A single turn carries every row of the set below to another of its rows. Some are shown first; where does it send the rows asked next?
Bifam: 308	-191	450	109	-132	158	-7	-53	-398	-124	-154	-162	203	216	-345	-327	-393	434	265
Fofas: 205	33	392	-336	263	-307	-43	-112	-112	178	-58	-315	148	-82	-93	-245	-85	209	62
vipur: 422	29	437	70	-87	-8	270	5	-131	17	-329	113	-264	-48	3	-18	-97	0	-64
daf: -130	-74	-118	-113	-326	7	80	-193	-125	-211	-113	-99	351	-60	-222	-107	-83	-324	207
seg: 298	-69	401	-40	-137	-21	6	-15	-309	-29	-144	-170	-7	275	-369	-211	-415	499	113
liro: 203	-115	414	-233	357	-263	20	-24	-301	91	-68	-187	269	-259	-82	-416	21	149	135
nudi: -139	-237	-74	165	-130	45	-188	-191	-43	-181	56	-97	223	342	-113	-164	-12	-210	309
divof: -223	-308	-61	95	-82	-45	-102	65	60	-213	55	41	300	115	-98	-257	-226	-255	-28
vekir: 139	-48	411	126	-207	157	-33	26	-542	-153	-61	-8	105	173	-272	-338	-348	436	254
sonup: -28	-175	-181	28	-334	-3	-16	-155	-21	-226	-142	-21	399	34	-259	-60	-132	-263	164
dotep: 200	89	389	-264	346	-185	-19	-129	-250	95	-40	-87	355	-204	-115	-287	29	170	287
zat: -80	-257	-78	314	-161	86	-97	-163	-65	-86	32	-110	210	340	80	-109	-10	-150	286
Rarim: 543	-100	372	48	-113	-36	281	124	-214	55	-301	141	-214	-13	-112	-98	14	9	-69
piluk: 287	-96	453	101	-190	130	22	79	-293	-160	-97	58	85	60	-308	-329	-405	507	262
Zaf: 432	-21	334	73	-141	-42	168	76	-152	10	-186	231	-297	-111	-66	-58	62	-198	115
Taruk: 252	-85	466	-52	-114	97	62	-41	-475	-108	-147	-191	42	166	-385	-387	-214	484	238
zuf: 384	-83	456	107	-223	15	279	-21	-159	69	-254	163	-211	-25	-9	-47	-60	-177	-79
bif: 206	-53	450	-188	307	-208	46	-34	-208	181	-73	-237	206	-182	67	-373	105	178	36
teb: 306	-45	450	44	-13	121	30	-60	-369	-154	-232	-171	65	182	-315	-270	-376	512	241
vave: 441	-62	407	39	-161	-96	273	-5	-281	77	-266	166	-234	-103	-19	-97	95	-94	13
gozuz: 448	31	374	-48	-120	-176	169	3	-100	154	-216	62	-260	109	-21	21	-88	3	-105
ruga: -207	-429	-148	173	-75	29	-37	40	4	-245	-103	-14	228	75	-190	-202	-220	-208	4
dus: 301	-10	438	127	-36	-49	231	-17	-132	133	-134	292	-255	-60	1	-14	78	-35	43
Vugib: 156	-95	436	-250	426	-199	3	-126	-175	139	-38	-238	276	-181	-97	-337	17	-35	128
fov: 162	30	449	-234	453	-196	34	-112	-159	93	-124	-243	142	-185	-31	-281	-23	142	99
pum: -154	-226	-124	159	-68	68	-140	-137	-147	-187	-65	-70	263	326	55	-157	-17	-280	179
Vurem: -70	-275	-130	226	-53	113	-193	-118	-130	-241	26	-90	241	301	-2	-117	5	-183	294
ril: 131	-103	299	-106	374	-231	-68	-63	-215	156	-25	-173	355	-332	-71	-288	29	173	184
ruz: -110	-391	-99	83	30	-16	-48	196	23	-262	40	10	283	105	-223	-288	-312	-205	67
Nera: 296	-203	460	135	-144	85	22	15	-494	-109	-133	-74	38	175	-270	-387	-281	479	252
zegu: -80	-206	-153	-43	-295	57	-83	-150	-32	-332	-174	-163	318	18	-177	-195	-104	-283	258
lise: -79	-158	-157	25	-358	87	-20	-153	-94	-300	-130	-92	343	-70	-140	-67	-71	-249	193
lagub: -240	-356	-98	72	-4	25	-55	110	-53	-315	35	17	232	20	-176	-223	-200	-257	7

nudi moves to -> sonup
daf moves to -> ruz
dotep moves to -> piluk
Now find these:
Vurem moves to -> lise
vave moves to -> liro
gozuz moves to -> Fofas
Vugib moves to -> Bifam
zegu moves to -> ruga
vekir moves to -> Zaf
teb moves to -> vipur
Taruk moves to -> Rarim

A single turn carries every row of the set below to another of its rows. Some are shown first; where does it send the rows asked next?
zus: 53	204	-77	-304	226	35	137	-440	-9	229	-217	-251	28	-64	-124	90	-48	284	164	32	57	-45	-86	-27	-117	-217	428	-78	248
zitup: -81	19	-412	-29	43	123	-206	60	60	9	-31	-42	-62	307	-49	304	292	609	-263	-21	-318	-193	337	-78	-127	-239	197	-494	95
Puraf: 94	139	-330	-145	119	-188	-114	-317	97	142	-234	-406	313	-38	403	344	117	-95	196	42	-60	-303	136	-315	-129	-97	273	-306	71
romu: 31	-56	-501	-281	36	154	-87	-43	-282	40	-5	7	-42	35	172	290	179	248	16	-78	-200	-295	392	-62	-31	98	-469	-291	549
Bizuk: 128	-198	17	-450	392	-41	-220	242	-15	128	-332	-282	-203	-138	76	168	-63	533	230	171	-316	-187	100	-274	-329	-29	250	48	454
Zoz: -203	326	-252	215	216	180	-559	-52	-120	215	-188	-127	-188	-75	270	424	-232	434	127	273	-441	-298	267	90	39	-10	212	-301	138
Zuv: -43	81	-105	-168	384	401	-233	116	-234	367	146	-276	-196	69	50	706	133	470	-8	193	-175	-298	-73	-332	51	0	-177	-173	382
bili: 50	18	-322	262	225	-72	130	-261	-9	101	139	-199	-60	-121	113	586	49	378	313	53	-98	47	108	-146	-97	202	484	-107	234
Sop: 312	-301	-279	-49	293	159	-106	22	90	40	-104	-389	-330	-114	412	269	75	210	16	-180	-322	-79	133	-211	-258	-176	-57	-123	663
livuf: -102	261	-451	249	247	114	-497	-241	-226	175	-328	-134	-166	-96	-26	410	28	506	22	13	-121	-396	97	-86	116	101	179	-542	396
lasub: 26	42	-297	-71	340	51	-342	404	-187	471	-293	-151	-68	-257	246	120	63	453	430	180	-246	-277	314	38	-97	-272	-296	-315	197
mezo: 132	-176	-186	170	221	384	-324	3	-96	251	-62	-79	-213	-236	74	456	287	-52	255	-232	10	79	91	-153	11	-44	-191	-85	273
nuvi: -187	324	-284	56	223	-172	-2	36	-207	230	-4	-61	-112	14	-45	-18	195	156	310	-74	236	-390	3	-210	246	226	-14	-350	289
Tatu: -16	58	-121	-606	311	-89	-250	123	-11	258	-341	-270	-146	175	86	70	-20	825	145	110	-58	-253	100	-145	-256	-81	89	-113	240
neguz: -53	296	-520	57	159	-143	-54	-248	214	114	26	-270	6	365	41	296	61	462	-6	94	-134	18	151	-181	-67	40	327	-220	-118
Vufa: 115	-148	-482	-147	107	166	-180	-49	-259	307	98	-188	-198	-17	477	140	201	268	151	-30	-567	-165	293	79	-107	-132	-338	-217	351
Bifo: 95	-20	-237	-225	189	256	-141	109	91	226	-414	-301	52	-179	359	37	163	201	687	64	53	-274	114	87	-138	-20	292	-230	434
kagup: 61	-192	-304	-149	227	41	-453	263	-335	250	-387	-67	-200	-196	187	170	423	361	98	-93	2	-325	172	-63	-161	-148	-192	-509	343
Tuv: 58	141	134	-95	188	-351	-107	200	-132	205	-173	-365	-144	-62	93	-71	233	268	141	32	-510	-469	-163	-126	-121	24	154	-153	195
dopov: 71	-22	-318	-585	213	127	-328	199	12	190	-529	-265	-39	-42	352	239	190	-8	195	82	-209	-333	-53	-117	-51	-64	317	-186	385
feto: -99	124	-235	399	284	215	-576	-117	34	112	-273	-154	-232	-106	-18	184	12	218	-25	93	-253	-265	510	-161	-26	149	335	-252	372
repas: 40	180	-191	-350	195	-77	125	-127	67	213	-124	-153	51	-78	1	339	-332	260	124	-52	-83	34	-10	-18	26	-180	502	62	278
bepa: -217	-172	-167	-218	148	91	-196	63	-247	293	220	112	-97	-22	45	221	65	212	-100	279	-210	-42	26	-65	-141	-74	490	139	258
vuf: -54	210	-444	-529	239	101	-200	179	182	429	-446	-230	66	101	247	91	80	277	300	-28	175	-309	342	-44	97	22	200	-92	359
Boru: 50	167	-242	-110	136	-152	-2	-337	48	217	-149	-354	326	-146	437	424	43	-21	345	76	63	-298	264	-232	-111	-18	248	-212	125
seka: -42	209	-151	-93	274	14	-8	-389	-88	8	-82	-230	-53	39	-62	507	153	129	-26	429	-319	-126	18	-351	-202	108	301	-85	40
zulo: -11	105	-194	123	269	468	-290	71	156	153	70	-358	-58	362	-177	147	277	505	26	75	78	-212	179	-341	-102	11	-193	-357	287
Gim: -139	215	-101	134	163	74	-530	-51	30	163	273	-86	66	-24	271	331	-112	158	-82	251	-141	-280	125	-203	-200	92	-280	135	159
lus: -10	156	-156	-492	292	193	-51	-22	6	172	-113	-237	-218	96	352	415	-132	346	-124	128	-141	-263	367	-172	-135	-132	-377	40	439
dedib: -5	-43	-363	213	252	121	100	184	16	208	105	-5	-8	-177	-103	564	1	621	187	19	-326	-139	516	-104	21	-98	248	-207	441
mizal: 64	136	-383	-139	134	-241	-95	-236	146	268	-141	-364	278	-28	468	409	42	-25	171	-79	28	-233	318	-281	-40	-37	319	-178	97
zanal: -44	52	-77	-15	326	287	-18	-219	-248	249	-72	-153	-117	-153	-143	378	350	479	49	404	-508	-329	221	-147	-207	-279	101	-316	215
moku: 178	127	-398	-45	219	197	34	-120	182	37	-178	-393	-31	127	202	45	-23	591	274	-44	14	-206	142	-57	-219	-218	-421	-382	481
gobo: 80	147	-506	130	190	258	-330	65	67	388	-94	-151	-29	64	34	313	109	268	310	-231	15	63	0	-61	160	-215	-392	-263	22
Beru: 13	244	-462	309	183	-51	-448	-141	11	228	186	-207	173	-23	150	252	-43	440	106	52	-42	-302	-253	-184	-88	-7	-348	-218	239
nofan: 87	60	-124	-266	67	1	-26	-202	170	-9	-175	-198	5	88	17	77	-103	167	9	-109	-61	71	-43	8	-166	-219	584	-98	179
fefu: -229	292	-208	-168	168	-222	-203	279	-247	279	110	-67	-271	57	373	193	-4	17	135	76	-280	-311	-109	-106	245	43	107	-167	25
gam: -62	61	-68	254	199	-57	-171	189	-17	59	36	-185	-226	-62	137	-236	198	-200	347	77	-238	-229	64	-216	-3	108	223	-189	186
libo: -105	206	17	-217	68	-442	-115	280	-79	240	-69	-188	-147	149	138	39	179	462	-38	-254	-102	-442	120	-58	36	182	166	-118	209
div: 75	-81	-279	383	253	-3	-521	-171	0	244	226	-201	-53	-169	168	232	197	139	-106	-105	-36	-212	-13	-337	-190	137	-79	17	435
lef: -5	192	152	67	128	-316	96	278	-30	103	-91	-206	18	-142	-28	-18	44	406	409	-55	-131	-452	144	-62	-61	240	105	-108	380
tus: 161	-39	-530	4	182	204	-70	7	7	136	-39	-187	26	-6	61	-73	111	167	234	68	-461	-198	517	-132	-98	-31	-453	-197	486
pes: 141	-196	-155	-251	249	-63	-165	204	94	28	-310	-242	-97	-4	30	24	-7	794	387	-111	70	-144	116	-136	-324	39	234	-203	494
tipam: 7	-202	-489	192	208	36	-106	-7	-33	290	106	-85	68	-28	-219	-146	162	374	188	113	-140	5	-145	-118	-131	-147	458	-157	368
siza: -259	188	-394	-221	111	58	-55	15	-148	197	74	123	239	161	-266	91	-78	492	95	379	31	-181	-81	-54	-39	-91	154	-145	206
vema: 111	-162	-178	278	252	409	-308	390	153	169	266	-359	-168	101	215	421	18	421	234	12	-340	-23	82	-196	-83	-61	70	-188	331
pidaz: -32	163	-155	-139	188	399	-412	100	-5	196	-148	-45	-76	40	16	426	67	-89	84	105	-176	-22	136	-182	36	-159	-422	-38	-27
Denup: -10	-90	-264	-121	247	56	-430	558	-17	153	-358	14	-68	-139	74	121	107	187	87	29	-91	-257	612	-172	-116	-55	-184	-210	353

Gim moves to -> div
lef moves to -> libo
zulo moves to -> Zuv
Now find these:
nofan moves to -> zus
Boru moves to -> mizal
nuvi moves to -> fefu
moku moves to -> lus
Tatu moves to -> Bizuk
kagup moves to -> lasub
tus moves to -> romu
Zoz moves to -> feto
gobo moves to -> pidaz
tipam moves to -> siza
dopov moves to -> Bifo
zanal moves to -> dedib
seka moves to -> bili

A single turn carries every row of the set below to another of its rows. Some are shown first; where does it send the rows asked next?
gopa: 16	-22	-284	-143	65	-73	-28	-20	239	-98	140	-284	39	-49	-311	-184	15	-203	-204	-470	-62	-9	-178	172	31	340	-356	153	-43	198	568
Zapog: -18	7	31	32	400	-130	-212	-389	220	-316	60	-338	60	-231	-248	175	-126	177	16	-107	-249	174	-24	296	123	250	41	361	-116	238	61
vofik: 179	27	108	-211	-49	49	-203	-142	-229	-373	-229	67	128	39	156	161	-129	-104	101	-506	42	-172	-76	255	272	-112	23	-56	12	31	135
neti: -250	-146	-137	136	118	200	217	-184	91	35	-106	202	-93	-134	-8	-6	-127	-90	118	214	74	6	-55	25	-165	135	-68	-267	-34	-144	-456
geluf: -288	-60	-203	28	-127	240	362	-79	9	94	165	150	-108	37	-107	22	-141	-165	63	100	101	120	-144	-233	-213	241	-167	-66	-131	-29	-323
mataf: -235	-1	-175	-237	-14	116	-93	-2	-87	52	89	-410	101	140	-403	149	150	-146	-127	-372	-100	-18	-152	-31	256	243	-360	215	147	401	330
doler: 25	-207	48	-165	54	-174	-389	-215	-242	-175	-165	-37	122	-64	183	9	47	-132	-34	-564	-91	-182	179	200	421	-76	-138	64	64	-29	55
Pini: 2	-88	-53	-197	60	-117	-213	52	-230	-158	-352	4	11	-274	-78	93	155	-26	85	-502	59	-273	173	357	297	44	-24	-163	135	-111	-101
mosis: -208	-207	-124	78	126	175	237	-286	132	39	-130	125	-40	-150	70	-32	-223	-57	151	202	91	-55	-49	64	-103	179	-46	-256	6	-130	-468
mog: -413	-14	-131	-51	-179	134	197	7	-156	71	15	81	-101	-126	195	-262	-90	-66	207	-81	203	-153	-108	-27	-104	212	-271	-191	0	-60	-374
rulu: -206	-232	-125	118	175	198	292	-286	129	36	-41	148	-1	-35	55	-54	-152	-13	-24	149	92	-63	-28	35	-154	134	-14	-220	-49	-102	-495
zed: 38	37	-21	-161	54	-358	-403	-114	-85	-291	-211	-109	33	-207	135	22	36	99	134	-438	-78	-103	-19	364	306	208	-70	303	-41	3	62
vavov: -350	9	-156	-13	-119	196	260	12	-139	20	-62	131	-17	-72	206	-194	15	-4	146	-115	231	-189	-74	37	-187	160	-223	-226	-11	-41	-383
Bom: 78	-353	7	-92	-55	7	-385	-273	-135	-48	37	220	19	-261	125	209	71	-175	68	-573	-211	-76	-49	278	260	13	-166	17	212	96	150
vevev: 49	-195	74	44	361	67	106	-461	120	-217	221	-173	29	-208	-422	347	-136	-9	-102	-227	-202	195	240	109	46	90	223	37	-76	143	-95
til: 225	-44	-125	-148	126	-115	-280	-111	116	-265	-122	-31	137	-245	36	-282	-83	-133	-121	-570	42	-164	42	340	130	46	-251	90	-94	-62	367
tes: -210	-71	-186	-160	94	33	-82	142	-126	-17	-101	-354	-102	396	-354	-33	-43	-235	-111	-263	-127	39	-300	129	312	407	-299	-75	63	282	300
vutek: -218	-259	-224	-183	-8	264	-262	229	-140	38	51	-188	-23	-163	-424	184	44	-138	-25	-302	-229	42	-316	126	228	128	-489	145	92	306	279
Sasi: -141	-261	42	102	477	53	-66	-324	43	-384	16	-426	83	-182	-281	271	-125	-46	37	-138	-400	241	166	223	120	-21	-75	47	-172	238	110
mono: -223	-141	256	132	450	99	-62	-395	19	-366	323	-330	-41	-32	-203	-5	-262	9	-150	-163	-291	130	-89	208	112	-60	69	-59	-98	287	69
detat: -302	-151	-270	12	-82	205	456	12	-36	30	112	17	-70	143	-52	-43	-166	-112	24	40	74	107	-110	-186	-210	291	-217	-64	-233	-12	-323
Ribop: -139	76	-181	-224	28	-205	-249	18	10	-42	90	-363	-16	73	-316	-4	6	45	-115	-292	-107	68	-229	67	286	463	-253	501	-50	250	195
Ranaf: -276	-125	-216	-32	-119	230	417	-106	28	66	174	12	-66	39	-90	3	-277	-133	101	112	88	120	-151	-238	-171	283	-184	-15	-165	-1	-317
degik: -385	7	-120	33	-134	155	153	1	-155	81	14	209	-140	-92	144	-234	-34	-109	148	-52	180	-79	-56	-59	-148	170	-243	-209	-44	-101	-399
zozus: 83	-193	-94	40	397	-72	-39	-224	355	-388	119	-274	72	-348	-273	-87	-174	-67	-188	-251	-211	53	-52	322	-27	14	-121	92	-212	56	382
dakir: -312	-7	-157	-196	17	45	-13	190	-256	68	236	-372	-125	83	-512	-115	23	-116	-164	-458	-47	117	78	-80	194	395	-317	138	-75	249	61
bep: -54	-378	19	122	400	285	-322	-306	-38	-158	177	-127	-17	-245	-237	104	-268	-127	33	-257	-415	376	134	214	99	88	-274	84	-148	287	84

gopa moves to -> til
rulu moves to -> detat
neti moves to -> geluf
Now find these:
Sasi moves to -> mataf
zed moves to -> Zapog
mono moves to -> tes
mog moves to -> mosis
vevev moves to -> dakir
bep moves to -> vutek

